In the data rows, 128 means zero.
Each row below has a hidden score, from 0 to 20, with 10 about the middle. What is it? The score is a weighted sum of the row's numbers plus the product of two more (or one squared), each taken from its middle value.
[129 112 114 152 167 103 163  87 138 125 116 157 112  73 166 165] ~ 6
[106 122 125 124 150 140 136  93 140  87 157 111 169 100 188 161] ~ 7
[ 80 136 130 164 115 119 183  77 117 182 129 152 150 135 142 136] ~ 14
[182 104 124  98 111 139 101 157 141  74 152 121 136 171 114 110] ~ 16
[155 120 173 104 117 146  66 180 123 142 101 161 136 146 158 130] ~ 8
[ 90 118 101  90 161  86 152  81 167  96 116 116 136  85 163 155] ~ 1
[140  95  90  72 170  89 152 109 184 103  86 200 130 115 186 152] ~ 6
[ 79 172  89 163 168 115 181  57 155  85 158  80 130  54  98 108] ~ 8
[132 121 166 132 168 138 114 127 160  96 111 125 127 140 154 152] ~ 7
[115 150 189 143 165 162  97 147 144  99 113 115 123 142 135 157] ~ 6
[ 50 161 138 150 120 136 118 101 161 100 127  84 132 115  90 118] ~ 11
[118 121 155 118  79 167 145 156  79 134 144  88 131 172  96 132] ~ 11
[104 121 169 123 110 144  92 175 127 173  96 152 128 170 125 137] ~ 7
[156 108 162 161 110 152 140 151  64 133 147  94 123 165 118 140] ~ 11
[ 91 138 137 142 172 127 137  82 140 102 150 132 164  93 205 165] ~ 5
[112 125 120 105  62 136 180 135 102 145 128 127 122 159  97 137] ~ 13
[119 109 130 116 135 151 107 146 136  97 159 114 175 176 141 147] ~ 10
[185 114 148 109 119 146  58 172 167 108 102 132 113 162  97  90] ~ 13
[ 93 160 142 170 173 111 134 105 110 185  96 115 116 113 118 143] ~ 8
[105 161 106 181 126 152 182  79 113 131 174 103 143  71 115  99] ~ 11
[139 147 103 151 175 107 162  89 113 128 144 127 114  65 146 142] ~ 8
[147 101 126  75 108 106 113 182 122 124  97 140  96 146 114 182] ~ 6
[157  87 123 109 148 100 160 111 159  91  96 165 147 174 129 144] ~ 14
[ 98 120 158 196  79 173 124 109 121 149 185 111 164 167 144 115] ~ 15
[134  93 129 142 114 140 149 116 111  81 187  98 153 159 128 133] ~ 10
[156 120 142 127 177 114 156 109 172 140  70 166  99 123 128 143] ~ 9
[112 125 140 100 109  90 139 166 152 175  48 192 104 157 108 156] ~ 9
[111 137 156 123  96 124 116 169 139 175  96 140 113 170  91 144] ~ 9
[123 149 118 122 173  84 115 118 170 115  87 163 102  80 132 146] ~ 9
[169  84 100  95  92 132 119 138 131  72 182 125 158 146 152 108] ~ 13
[119 164 113 150 160  94 159 105 132 186 102 164  88  62 110 120] ~ 12
[185  85 113 133 170 108 157 112 146 119 116 158 133 166 164 144] ~ 16
[116 140 144 129  74 171 145 137  99 134 149 100 131 164  87 120] ~ 14
[151  86  91  78 157 111 124 120 183  71 122 153 153 165 151 136] ~ 12
[128 137  96 104 146  76 134 133 120 204  55 184 101 113 106 116] ~ 15
[137 115 134 123 116 150  50 144 145  45 182  85 138  98 153 105] ~ 7
[156 120  86 149 171 144 129 103  95  78 206  82 167 123 151 125] ~ 12
[ 92 173 127 142 109 155 133 115 114 129 146 102 125  89  61  78] ~ 15
[109 168 122  97 106 138 125 120 139 167  94 148 100  93  90  78] ~ 13
[195  77 136 126 106 153  73 170 104  72 189  95 146 166 152 121] ~ 12
[137 120 145  89 136 108 105 170 154 144  69 183 103 139 147 142] ~ 5
[ 70 121 140 180  86 141 167  96 134 137 158 114 156 151 120 122] ~ 12
[133  80 154 107  79 158  84 170 134 119 142 164 165 197 169 115] ~ 11
[ 88 173 142 103  92 159 131 143 119 121 129  88 117 132  45 100] ~ 11
[211  82 104 125 161 135  61 118 154  77 152 155 175 160 192  92] ~ 17
[125 122 104 168 174 138 140 101  99  80 205  62 159 126 158 155] ~ 9
[115 118 137 112 139 118 138 136 137 126 127 141 104 106 160 181] ~ 2
[160  95 120  80 113  98 114 172 132 130  99 151 107 137 122 152] ~ 6
[166 104  90  91 130  94 151 159 136 121 119 150 100 131 127 162] ~ 9
[108 169 116  86  88 139 138 124 127 131 103 132 115 118  83  71] ~ 15
[137  97 127  74  86 137 105 183 117 123 104 133 119 177 108 151] ~ 9
[153 117 117 151 159 124 150  90 131  87 169 104 163 158 151 158] ~ 17
[155 108 168 121 126 158  96 157 129 101 125 162 152 171 149 124] ~ 11
[112  94 127 113  77 152 120 168 111 137 144 129 150 187 145 151] ~ 10
[117 121 130 113 198  98 135  92 155  98  88 156 138 116 158 169] ~ 5
[ 91 176 168 141  99 178 150 139  85 149 155  67 124 142  75 132] ~ 10
[130 127 123  92 140  77 132 170 159 193  33 199  83 131  91 132] ~ 6
[155 142 152 137 151 125  97 179  92 142 116  84 101 144 103 152] ~ 8
[ 99 125 165 167 100 143 149 141 110 179 121 119 135 178 121 153] ~ 10
[153 120 125  86 117 115  47 207 133  84 104 112 106 128  93 123] ~ 7
[ 86 123 120 135 104 134 153  87 171  89 160  89 136 140 109 142] ~ 10
[ 90 148 173 120 129 150 126 123 123 116 133  93 144 156 122 170] ~ 8
[108 143 124 129 177  96 119  86 168 108  94 135 128  85 143 126] ~ 7
[130 114 172 136 150 146 111 143 129 117 118 150 142 164 138 148] ~ 7
[117 129 127  87  79 132 152 153 101 131 124 116 109 146  94 141] ~ 10
[175  92 106  57  93 119  83 179 145 115  90 173 126 156 134 117] ~ 12
[135 145 171 121 166 130 112 123 174 108  77 145 104 123 123 121] ~ 7
[137 116 155 118 102 142 146 175 100 151 128 115 106 152 130 166] ~ 9
[152 102 147  87 127 127  82 149 172  97 108 176 138 143 174 141] ~ 8
[125 112 135 117 100 100 119 166 148 160  72 125  93 161  82 132] ~ 7
[200  76  72  56 120 101  91 174 146 108  94 186 107 159 141 107] ~ 13
[149  97  78  94 132 106 131 110 154  68 137 143 134 111 151 124] ~ 10
[139 130 126 125  84 151 132 137 151 136 102 142 111 148  83  84] ~ 15
[122 146 106 163 175 102 160  91 118 122 150 103 110  60 140 161] ~ 5
[126 146  81 135 163 106 147 120 135  99 149 103 107  61 124 148] ~ 5
[ 80 128 147 203 107 156 141  67 125  92 210  72 161 110 175 133] ~ 10
[156 116 134 157 154 102 152 102 152 142 127 186 125 109 180 148] ~ 9
[166 121 174 164 155 156  52 166  91 111 156  76 152 155 138 129] ~ 9
[114  93 146  89 101 140 116 146 156 128 121 147 150 184 139 135] ~ 8
[ 65 154 155 186 116 176 100 110 145  63 195  53 168 123 116 122] ~ 9
[ 60 140 160 150 101 155 115 108 150  73 153  68 156 140  98 132] ~ 8
[104 143 123 127  69 167 163 130  96 130 160  98 134 133 106 101] ~ 13
[148 116 138 132 172 107 145 112 144 120 111 176 131 131 183 147] ~ 8
[166 122 109 160 148 109 134 119  97 148 149 129 112  94 152 148] ~ 10
[141 144 125 165 187 107  98  99 105 133 149 110 151 119 174 107] ~ 10
[171 108 141 113 123 159  91 152 118  82 144  83 130 160 110 120] ~ 14
[105 127  99 140 174  91 159  63 170 113 125 149 151  76 190 150] ~ 6
[126 121 118 137 192 110 159  74 160 102 135 161 164 105 196 145] ~ 8
[167 109 130 107 120 113 129 169  96 148 122 147 117 146 138 170] ~ 9
[ 89 129 143 136 117 104 147 113 125 213  88 172 125 150 108 118] ~ 16
[ 68 143 117 113 107  83 163  95 177 145  59 164 123 122  88 116] ~ 13
[113 112 127 128 120 134 155 115 136  84 162  93 138 136 110 146] ~ 8
[152 141 139 159 199 107 109 116 113 128 133 105 137 129 138 138] ~ 8
